(in the rows, 128 means zero)
One turn sends every row of this set to another row. A few are shown first. Where does it send the rows asked after them?
q398: [ 75 141 132 173 136 123 149 113 144 161 106 128 110 129 119 146]
q400: [104 120  97 125 105  91 150 103 120 115 139 100 148 148 102 142]
q928: [132 130 141  96 158  96 115  86 153 142 119 111 129 154 114 137]
q973: [131 133 133 137 162 109 187 111 118 124 111 133 113 151 121 144]
q572: [112 177  95 121 115 108 133  99 152  95 117 124 116 160  99 162]
q604: [ 91 134 124 157 143 106 112 117 140 118 107  86  79 123 101 108]
q104: [ 91  93 122 140 133 139 121 145 128 136 108 112 133 133 110 163]
q494: [114 172 101 116 105 101 128 114 149  96 126 134 118 144  84 162]
q991: [121 150 138 134 164 105 141 131 151 128 104 119 125  78 122 142]
q155: [105 152 114 119 114 136 107  95 115 108  87  91 122 149 115 130]
q915: [120 124 123 142 118 149 143 117 161 102 102 124 111  99 141 108]
q932: [108 146 152  95 124 105 124 116 142  79 130 123 100 113 133 160]
q912: [127 146 112 130 127 153 124 126 114 128 156 114 129 116 109 115]
q904: [112 152 122 116 115 134 113  90 125 134  75 102 115 156 109 130]
q819: [124 154 103 118 133 149 111 128 116 135 155 123 130 122 108 122]
q577: [ 97 143 111 111 157 125 145 103 139 140 123 175 118 132 145 118]
q392: [137 106 111 129 125  75 113  87 120 122 122 138 106 138  89 137]
q248: [ 98 106  95  91 129 130 116 124 149 133 117 146 102  89  99 139]
q479: [123 132 137 121 171 112 185 117 117 120 123 122 107 150 120 134]
q888: [103 127 145  90 121 109 110 119 136  79 119 124  99 121 133 160]
q62: [103 122 117 157 152 120 139  98 145  85 105 118  98 112 135 182]
q983: [ 97 119 125 128 121 151 144 130 166 106 147 147  82 142 114 143]
q267: [ 99 118 116 162 148 104 116 113 155 116 109  79  88 132 108 118]
q582: [105 126  93 155 122 123 136 108 134 164  90 134  94 106 124 154]
q29: [ 93 131 130 122 123 118 150  74 153 116 130 149  95 106  71 125]
q245: [ 99 127 117 151 159 113 132  89 174  92 122 152 124 140 147 157]
q892: [116 117  94 112 117  94 160  93 120 129 148 109 148 134 106 133]
q834: [129 142 144 101 160  98 123  94 158 141 112  98 110 158 118 156]
q511: [ 84 140 123 121 119 115 151  67 150 130 121 152 112 105  78 126]
q926: [ 75 138 133 144 175 102 123 113 103 113 116 149 108 102 100 133]
q186: [107 102 114 137 154 135 108 151 144  89 128 120 143 125 111 143]
q121: [131 110 128 138 127  84 118  83 125 130 111 143  99 152  89 119]
q422: [105 121  73 117 155 122 103  97 146 104 108 152  94 105 113 154]
q216: [ 65 113 109 119 162 138 145 106 113 126 158 124  94 126 114 147]
q464: [ 83 131 126 114 153 114 135 133 151 135 120 157 162 135 132 132]

q422 moves to q582
q398 moves to q186
q155 moves to q892
Now these:
q392 moves to q904
q973 moves to q888
q29 moves to q604
q926 moves to q915

One turn sends every row of this set to another row. A few are shown first. Where does it send the rows asked after them?
q77: [129 134 121 167 106 116 117 139 111 185 114 146 106  92 180  79 116 110
 128]
q756: [114  88 117 104 113  97 128 133 110 131 112 152 135 116 190 106 149 122
  95]
q288: [132 149 136 102 142 128 161 123  94 196 134 133  94 101 195 133 130 139
  97]
q235: [104 116 124 102 159 134 120 172 110 171 161 127 115  94 166 147  97 116
 131]
q438: [113  98 119 106 105 134 138 119 120 181 126 100 110 125 144 126 143 134
 141]
q433: [131 142 120  94 114 105 142 142 125 158 127 163  86 107 191  99  86  87
 112]
q201: [118 118 107 124 142  67 149 138 146 174 151 152 146  96 180 125 122 130
 132]
q458: [ 64 118 119 121 109 106 162 127  92 167 130 119 108 128 184 120 123 139
 136]
q345: [136 143 112 134  92 143 169 141 124 166 170 120 108  88 147 135 119 115
 131]
q552: [123 126  97 112 122 133 150 177  94 114 132 113 100  95 167 112 147 153
 138]
q3: [145 141 155 119 148 113 167 166 141 134 131 126 128 106 153 101 101 137
 154]
q232: [ 97 127 104 133 130 128 158 180 118 183 141 120 117  73 200 115 147  91
 129]
q471: [132 128 112 111 148 146 142 134 103 114 139  83  98 115 180 111 132 141
 139]
q354: [146 134 147 133 142 106 172 165 150 133 123 114 124 108 157  95 110 127
 154]
q96: [ 96 132 159 156 119  89 123 164 126 178 143 124 124 124 176 131 140 148
 137]
q924: [101 158 119 166  97  91 137 157 104 124 111 129 116  96 167 125 113 134
 136]
q775: [132 119 146 141 118 103 155 170  95 145 120 112 140 105 167 120  79 150
 132]
q895: [113 126 139 107 125 138 148 141 152 166 118 145 138 121 207 104  94  91
 115]
q634: [125 108 117 118 100 121 100 135 126 145 134 131  87 100 162  80 122 114
 160]
q998: [114 144 148  97 127 132 153 139 145 167 107 157 128 117 205  99  94  98
 104]
q829: [128 128  83 112 129 104 160 140 131 133 143 131 109  93 203 130 132 138
  66]
q214: [102  75 124  99 133 116 155 117 147 162 117 149 128  99 191 119 123 140
 129]
q594: [132 122 159 119  95 114 130 125 117 138 101 139 137 106 177  94  91 122
 101]
q70: [144 130 103  96 153 130 124 153 145 181 156 154 142 115 181 123 114 121
 135]
q399: [129 137 103 111 108 115 152 169  89 125 128 115  95  87 167 113 157 160
 137]
q196: [134 127 118 135 131 127 119 161 148 124 165 122 109 101 144  90 133  91
 132]
q283: [115 139 170 109 153  99 133 165 124 128 150 130 127  93 182 124 109 116
 152]
q719: [130 160 138 112 120 107 139 133 112 175 153 149  81 101 157 121  96 142
  97]
q743: [128  98 102 137 115 110 142 128 135 174 130 132 147  58 166 123 145 121
  99]
q453: [120  88  98 118 129 103 154 167  73 145 122 121 116 129 174 117 129 136
 135]
q686: [127 134 142 133 139 117 148 124 139 173 134 144  96 117 197  86 176 109
 135]
q778: [140 162 141 103  99 129 125 147 167 166 137 120 117 101 179 117 148 154
 128]
q419: [125 107 109 131 178 132 127 132 127 133 140 110 104 106 165 111 148  91
 118]
q966: [104 124 107 113 111 129 158 134  96 131 137 159 106 106 200 128 154 113
  76]
q87: [101 126 106 106 103 136 153 127  89 144 148 162 114 107 204 135 143 121
  90]
q2: [125 155 115 116 141 100 118 140 142 145 116 116  97  85 182  88 143 138
  75]
q380: [151 112 118 145 113 118 127 129 150 130  95 151 122  82 169 108 111 124
 144]
q546: [107 144 144 129 117 115 141 160 111 140 133  89  83  76 177 109 152 121
  88]
q211: [103 123 154 160 113 105 130 138 125 129 139 110 117  76 186 152 142 138
 106]
q268: [121 133 100 124 119 129 151 114 105 190 100 101  94 116 196 125 107 124
 122]

q2 moves to q419
q354 moves to q895
Now these:
q998 moves to q966
q196 moves to q70
q634 moves to q201
q778 moves to q686
q829 moves to q471
q214 moves to q458
q743 moves to q438
q775 moves to q594

